Rows swapped in pairs by one turn or mirror: which row each one swaps with:
The rows were stretched afterwards, more along some directions than others.
k_925: [ 22.8  10.3  -5.1 -12.1  -0.8 -10.1  -3.8  20.0 -10.6  -5.5   3.3 -12.2
  -8.8 -10.0   1.4 -13.5   9.7 -13.1   9.5  15.1  -3.5]
k_652: [  8.3   6.8 -20.3  -2.5   0.8 -19.6  19.7  32.6 -23.1 -10.6 -13.0  -3.3
  -8.2 -12.4   8.3  -1.4 -14.2 -14.6  17.5  12.2  12.3]
k_682: [ 20.9  -8.1  -9.5   1.3  -7.7 -13.7 -15.8   0.7 -12.0  -0.3  -2.0 -15.3
 -10.0   0.5  -6.2  10.6 -11.6   3.1   7.1  27.8   5.8]
k_552: [  2.4   7.9   0.0   3.8   5.2   3.5  -6.4  17.2 -19.6   3.7 -10.0  -9.7
  -8.7   1.8  -2.7  -1.2   4.2 -15.8  13.7  19.0   6.5]
k_12: [ 15.5   1.0 -22.3  -3.4  -7.6 -21.5  -4.6   2.2  -9.1   0.9  -6.9  14.0
  -4.8 -17.0   5.1  13.2 -11.3   0.1   7.3  13.4  -9.2]
k_977: [ -0.3   4.2  -6.3   8.2   9.4 -18.1  -5.9  15.5   3.9   0.9  -3.2  -4.8
  -0.4  -2.5  -6.0   6.1   2.8  -3.6  -0.4   6.1  -0.5]
k_219: [ 18.3  16.7   2.1  -9.9   2.7  -7.1   4.6  20.3 -18.5   3.2 -16.9  -3.7
  -9.3 -19.2  -4.2  -9.1   0.2 -12.6  14.9   8.8  -2.7]
k_104: [ 23.2   1.9  -1.8   3.1  -9.0   1.7 -17.2  10.3 -18.8  -8.0   0.8  -4.0
   9.7   8.8   0.0   3.5   7.2 -25.6   8.0  23.4  -2.9]
k_508: [ 16.2  -1.3 -17.8  -6.1  -9.6 -18.1  -1.5  -0.3  -6.1  -5.8  -2.8  16.6
  -4.4 -15.9   7.2  11.1 -11.8  -3.4   7.8   9.5  -8.2]
k_332: [  9.0  11.7 -13.6   2.6  10.3 -14.7  -7.5  14.3  -2.1 -10.2   8.3  -4.9
  -0.7  -5.1  -2.2   7.5 -11.5  -5.9  -0.4  28.6 -12.0]
k_811: [ 17.0 -12.5 -30.8   2.4  11.6 -14.5 -18.7  -1.8  10.6  -1.1  -4.3  -2.6
 -10.2 -27.3 -16.7  20.7  -6.3   2.9  -2.9  18.7   1.1]
k_262: [ 17.7  17.5   2.0  -7.9   1.9  -4.7   4.4  21.8 -18.5   3.7 -16.9  -2.8
  -7.8 -18.7  -2.5 -14.0   2.5 -14.6  11.9  13.6  -5.4]
k_886: [ 16.0 -13.6 -33.3   3.1  12.8 -17.6 -16.9  -2.8  16.4   0.7  -4.3  -7.9
 -11.7 -28.3 -14.7  11.2  -8.2  -0.6  -1.8  16.9   0.0]
k_554: [  8.9   1.1 -24.0  -0.9   1.4 -11.9 -24.2   4.4  -9.5  11.0   0.5  -7.3
   1.1 -12.2  -9.3  -2.3  -1.2 -10.8   9.4  33.8   5.8]
k_637: [ 23.2   6.0 -10.5  -2.7 -12.8   1.3  -6.6  11.4 -21.6 -10.9  -3.5   2.3
   0.9 -10.1  12.8  -2.7  14.8 -27.9  20.3  17.4  -7.1]
k_7: [  8.5  10.1 -14.3   4.8  13.2 -16.5  -3.9  18.5  -2.2 -10.4   6.6 -11.4
  -2.0  -5.7  -0.4   1.5 -13.1  -9.2   2.8  27.1  -9.4]
k_157: [ 12.0   1.8 -23.4   2.7  -1.4 -10.4 -24.6   7.2 -10.8   9.4  -1.9  -6.5
   0.4  -9.7 -10.1  -1.9   2.5  -9.9   8.3  41.2   7.2]
k_80: [ 23.2   9.2  -5.3 -11.3  -1.3 -15.3  -7.0  17.4  -9.8   0.4   1.1 -14.3
 -11.9 -17.3   0.9 -14.6  11.3  -8.8   8.4   9.5  -4.0]
k_299: [  8.4 -14.1 -35.6   4.4   3.1 -12.6 -15.2   9.0 -16.5   6.0  -2.3  -5.5
  -2.8  -3.6   2.2  10.8  -6.9 -19.2   0.3  15.0  18.3]
k_670: [ 23.3   2.6  -1.3   5.7 -10.0   5.2 -18.4   6.6 -16.9  -7.4  -1.0  -5.4
  10.2   7.4   2.5   2.0   7.8 -25.3   6.1  21.1  -3.6]
k_829: [ 22.5   6.3 -12.7  -5.8 -14.7  -0.8  -7.6  11.5 -24.7  -8.5  -6.5   2.9
   1.4 -11.7  12.2  -1.4  11.5 -26.2  21.5  20.8  -6.3]
k_547: [  9.2  11.5 -13.2   4.1  12.0 -15.5  -8.3  18.7  -2.1  -9.0   7.6  -4.1
  -2.9  -5.3  -2.3   5.0  -9.6  -4.6  -0.8  26.0  -9.6]
k_658: [ 21.0  10.9  -5.6 -10.3   1.1 -13.7  -5.1  21.3  -9.8  -0.1   0.5 -14.8
  -8.6 -13.9   1.0 -15.9  10.7 -11.1   6.6  16.8  -4.0]
k_992: [  6.3   8.8 -21.1   0.3   1.9 -18.9  18.7  28.6 -18.7 -11.4 -11.3  -5.8
  -4.3 -10.9   7.0  -3.1 -13.6 -16.5  19.6  10.4  12.0]
k_207: [ 17.0  -2.3 -21.8  -6.4  -9.4 -23.1  -4.7   1.8  -6.0  -1.7  -1.1  13.8
  -2.3 -18.0   4.6  11.8 -10.7  -2.2   6.4  11.2  -9.7]
k_973: [ 22.8   4.5   0.9   6.4  -9.9   4.3 -21.7   5.6 -17.5  -6.6   1.0  -5.2
  11.3   5.1   4.7   4.2   9.7 -25.2   7.8  17.0  -3.3]
k_472: [ 14.4  -4.4 -26.1  -4.6  -7.7 -24.4  -5.1   2.2  -7.1  -2.6  -4.2  12.8
  -5.0 -20.6   5.5  11.4 -11.6  -2.3   6.8   8.1  -6.1]
k_854: [  5.8 -12.7 -37.5   5.7   5.2 -13.8 -14.0   8.4 -13.1   7.3  -0.8  -5.1
  -0.8  -3.2  -1.8   6.3  -7.1 -20.6   1.4  19.1  17.2]
k_247: [ 16.9  -9.5  -7.4  -2.1  -2.0 -14.7 -13.5   6.7 -15.2  -4.1  -0.7 -15.8
 -15.1   1.2  -9.4  10.3 -10.0   2.4  10.9  30.0   8.3]
k_707: [ 21.8   6.0  -9.0 -12.6   1.2 -16.2 -10.0  16.0 -13.8  -3.1   0.2 -16.1
 -11.3 -17.1   0.9  -8.4  11.3 -10.5  12.0  14.4  -1.5]
k_847: [  0.6   4.9  -7.5   9.0  10.8 -20.8  -6.3  16.6   3.2   0.3  -4.7  -3.3
   2.0  -3.6  -3.9   3.3   4.4  -6.3   0.3   9.9  -3.2]
k_344: [ -0.4   5.1 -10.5  10.1   7.4 -16.9  -7.4  12.9   4.0  -0.5  -4.5  -2.1
   0.6  -2.8  -2.5  10.7   0.9  -5.9   1.5   6.4  -0.4]
k_289: [  8.4  14.9  -3.9   0.6  -2.5  -3.1  -1.9  16.2  -6.7 -14.6   1.6 -12.0
   2.8  -4.5   0.3  -5.6  -3.1 -12.6  21.9  16.3   6.2]
k_141: [  7.8  10.6 -14.9   2.2  12.6 -13.2  -0.6  20.5  -7.2  -8.7   7.6  -8.1
  -3.5  -5.6   2.1   4.6 -13.0  -8.2   4.2  24.5  -8.0]
k_117: [ -2.2   1.9 -10.2   9.7  10.1 -18.0  -6.5  17.8   2.0  -1.7  -2.2  -3.7
  -1.1  -1.4  -4.0   4.3   2.4  -6.4  -1.0   6.9   1.5]
k_98: [ 20.1  -8.0  -5.9   3.0  -7.6 -15.3 -16.2   5.0 -13.0  -1.5   0.5 -15.8
 -10.3   4.0  -7.6   8.2  -7.6   2.4   7.3  28.4   5.0]
k_416: [ 15.5 -15.6 -35.1   4.7  10.9 -16.8 -16.3  -1.6  11.8   1.5  -6.1  -6.5
 -10.4 -26.7 -13.8  18.0  -6.3   1.2   0.1  18.2   2.3]
k_636: [ 18.2  15.2   3.6  -8.4   1.1  -5.8   5.2  22.9 -17.4   2.8 -15.2   1.6
  -9.9 -21.3  -4.0 -12.4   0.8 -12.5  14.1  14.6  -4.0]
k_192: [ 10.7  18.0  -3.9   0.0  -4.6   2.6  -3.9  12.0  -9.8 -11.5   3.1 -10.4
  -1.7  -4.0   4.0  -4.9  -5.2 -11.4  19.1  14.3   7.8]
k_743: [  4.1   6.2  -1.7   5.6   5.7   0.2  -6.3  14.6 -20.2   6.6 -11.3  -8.3
 -11.1  -1.2  -3.5   0.2   2.8 -13.3  13.2  21.3   4.9]
k_997: [  2.3   3.6  -8.5   9.0   7.5 -11.8  -7.3  14.8   3.1  -1.7  -2.5   0.1
  -0.5   0.6  -3.1   6.7   5.0  -6.5  -0.7   8.6  -1.3]
k_427: [  9.9  11.3 -12.5   1.5  12.4 -11.8  -5.5  17.3  -6.9 -10.9   7.2  -5.5
  -2.7  -7.7  -1.8  10.3 -12.1  -5.2   1.7  24.2  -8.3]
k_315: [ 13.1  -0.6 -23.9  -5.5  -6.5 -20.8  -2.7   4.9  -4.3  -1.0  -2.1  16.8
  -4.6 -17.6   4.5  11.2 -11.9  -4.3   5.9  13.2  -8.5]
k_955: [ 19.0  -6.4 -10.7   1.4  -4.1 -16.5 -17.1   2.0 -14.5   3.3  -5.7 -16.7
 -10.9   0.4  -9.7  11.4  -9.8   4.0   8.4  30.4   6.3]
k_25: [ 15.5  -4.2 -20.7  -5.3  -6.3 -22.0  -3.8  -0.6  -3.6  -2.2  -3.2  14.1
  -4.7 -18.2   4.3  11.6 -14.0  -0.9   6.9   9.0  -8.1]
k_994: [ -0.3   5.1  -7.4   8.9   9.7 -19.1  -8.8  13.7   0.5   3.1  -6.7  -2.3
   0.8  -3.1  -4.2   4.8   6.0  -6.1  -0.9  12.2  -1.7]
k_108: [ 14.3  -9.4 -29.3   2.1  11.6 -15.4 -18.0  -4.9  17.3  -0.3  -4.3  -3.9
 -11.1 -27.2 -16.6  17.0  -6.7   4.0  -3.7  15.3  -1.3]
k_927: [ 17.2 -11.1 -30.5   3.7   8.5 -16.8 -19.5  -5.2  14.2  -1.2  -4.5  -1.4
 -12.6 -26.4 -14.1  19.1 -10.0   6.6  -1.9  14.0   0.1]

k_141 swaps with k_416
k_508 swaps with k_994
k_977 swaps with k_207
k_7 swaps with k_886
k_847 swaps with k_25
k_955 swaps with k_925
k_157 swaps with k_192
k_427 swaps with k_811

